A: rows in several groups, each row roughly a mix of its group's directions:
A (77 x 10):
[[  3   8   9   2  -8 -23  13  -6  22  -4]
 [-12  -5  -6 -30   7   9   4  11  -3  12]
 [  9  15 -11  -3  11   5 -10  -5 -27  -8]
 [-25  16  -2  -4  -6  -2 -12  -3 -16  13]
 [ -9 -29  -4  -1   3  15   3  14  11  -3]
 [-12 -15  14   9   2 -16  -2 -12   5  20]
 [-29 -13  14 -10   8   0  -9  -4  -3   6]
 [ -7  17   7  -6   8 -21  -5 -16  -4 -18]
 [-12  -6  21   5  -4  16  17 -18  -1   3]
 [ -5   0 -10   3  11   1 -18 -10 -18 -22]
 [  2 -10 -22  -9  -7 -18  -7  15  -4  12]
 [-10  13   7 -22   7  20  11   6   5   6]
 [  2 -21 -13  18  10  -4 -10  -8  -6 -14]
 [  1  10 -13   3  -8  21 -17   2 -12 -17]
 [  9 -17  -6 -13   6   6  -4   9  15  24]
 [  6   6 -21 -18   5   5  22   7   7   7]
 [ -8   1  -1   5 -15 -20 -22  14  -8   4]
 [-21   9   3   8  -4 -11  -7   5 -21  16]
 [-14  16  21  -4 -12   1  -2 -16  13   5]
 [-11  -6  -6 -29   6   8   2  12  -3  14]
 [-12  -8   4 -24   5   9  -9  13  -1  18]
 [  2  30  11  -3 -17  -6   0  -7   3   9]
 [ 23   5 -18  -3   7  -3  -7   6  20 -10]
 [ -5   2 -18  12   8  -5  -6  14 -25   5]
 [  0 -17  16  19   4  -1 -14 -17  -7  -8]
 [ 21   6 -10  -1   7   6  -2  -6  28  -8]
 [-11   4  -3  14 -20   7 -18  -8   8 -17]
 [ 21   3 -12  -1   9  12   4   9 -21  12]
 [ 12  26  -7  14 -12  -6   9   3  11  -7]
 [  0  -3  18  -5  -4  10   9 -22  22   2]
 [-18  14  -8 -16  -3  -2 -19  -9  -1  16]
 [ -1  25   6  11  -3   4  15  -9  -1 -20]
 [ 18  -5 -10  21   8 -17  -1 -14  -9   1]
 [ 15 -25  -4   6  11 -15   4   6   5  14]
 [ -6  -1  13 -23   5   2  18  15  10  11]
 [ -3  24  -6   4   3  12  -6 -18  17   8]
 [ 12 -16  11 -17  -5   6   8  -7  19 -14]
 [  7 -25   0 -16   1  14  12  -3  -1 -15]
 [ 16 -18 -12  21   0  -9   8  -1  13  -4]
 [-21  12  20   9 -11   4   6  -4 -16   2]
 [ 20   0  10   8   2   4  10  -6  26 -10]
 [ 17  15  -6  -4  -2   4  -4   7  15 -25]
 [-11  16  -9   3 -14 -20  -3   8 -16 -12]
 [ -6 -22   6   7   2   3   0   0  -2  30]
 [-20   2  -9 -20   2  -3   8   4 -22  -8]
 [  7 -14 -13   9   4  22  -8   8 -17  10]
 [ -1 -28  -5  -5  23   0   7   8  -3  -4]
 [  8  -3 -29   7  14   0  -6  13 -14   1]
 [  9  23   0  15  -3   2  17  -8   7 -16]
 [ -9   6 -13   4 -10 -21   1   2 -20 -16]
 [ 18  -7 -11  13  15 -20   4 -10  -8  -7]
 [ -2   8 -26 -14  -1  -8  19   6  -9  -5]
 [ 13  -4  18  13   6  15  -5  -8  20   8]
 [-21  -1  15  10  -3  -1   6  -7 -17  19]
 [-22   7  -5   3   1  18   1 -11 -21   8]
 [-12  24  11 -15 -16   6  -1   3  10  -5]
 [ 10  11  -2   9 -17  16  -4   4  -6  24]
 [-18  -1  10  11  -2 -13 -17 -21  -6   8]
 [ 11 -29  -4 -18   1  -3   5  10  -4 -10]
 [-12  -8  26   1   9  16  -8 -13  -6  -4]
 [-16  15  13 -27   7  -2   1   2  -3  -9]
 [ -4   4   3  -7  14  17  23 -15  -5 -13]
 [-12  -6 -17  -2   6  -6  -9   8 -24  15]
 [  1 -19 -16   5   8   9  -5   6   1 -26]
 [ 20  13 -13  14  -2  -3  18  -5  13  -7]
 [  5 -12  15 -20 -11 -19  -4   6  13  -4]
 [ -7  22 -17  15   6  -3 -13   6 -10  10]
 [ -1  33   2   4  -7  -5 -13   1  13  -4]
 [ 11  -8  18  17   8  13  -2 -17  12  -2]
 [ -3  -2  10  20 -13 -16 -23   0  -6  -5]
 [  0  10   6   3 -26  13   0   6  12  19]
 [ -4  -5   2  18 -25   5  -5  -2  21   4]
 [ 20 -11 -10  13   8   2  11  15  -6 -16]
 [-12 -15 -15  -5   9   1  -4  -2 -20  20]
 [ 17   4   9  26  -2   2   2 -14  12  -9]
 [  8  -8 -13  -5  12  -2  -7 -13  19  21]
 [  3  22   3  -5  -5 -17   4  -7  11 -22]]

which group is each row in? (one row of each group first):
[  7   5   7  18   2  21  17  -6   2 -17] => J
[  1  23   5   8 -15   2 -10 -11 -10  18] => V
[  3 -18  -4  12  -8 -20 -21   3  -8   3] => B

[  7  -8 -10  12   9 -21  -4  13  -5  19] => J
[ 19   0 -12   7   7 -16  11  -2   8 -21] => V
[ -6  14 -19  -7  -5 -11  16   2 -15 -15] => B
[ 16  11   2  -8  -7  -9  -7   8  22 -18] => J
[-18  28  12  -5  -8   3   1   6  -6  -9] => B
[ 19  -7   0  27  -2  -7  -2 -13   7  -8] => B
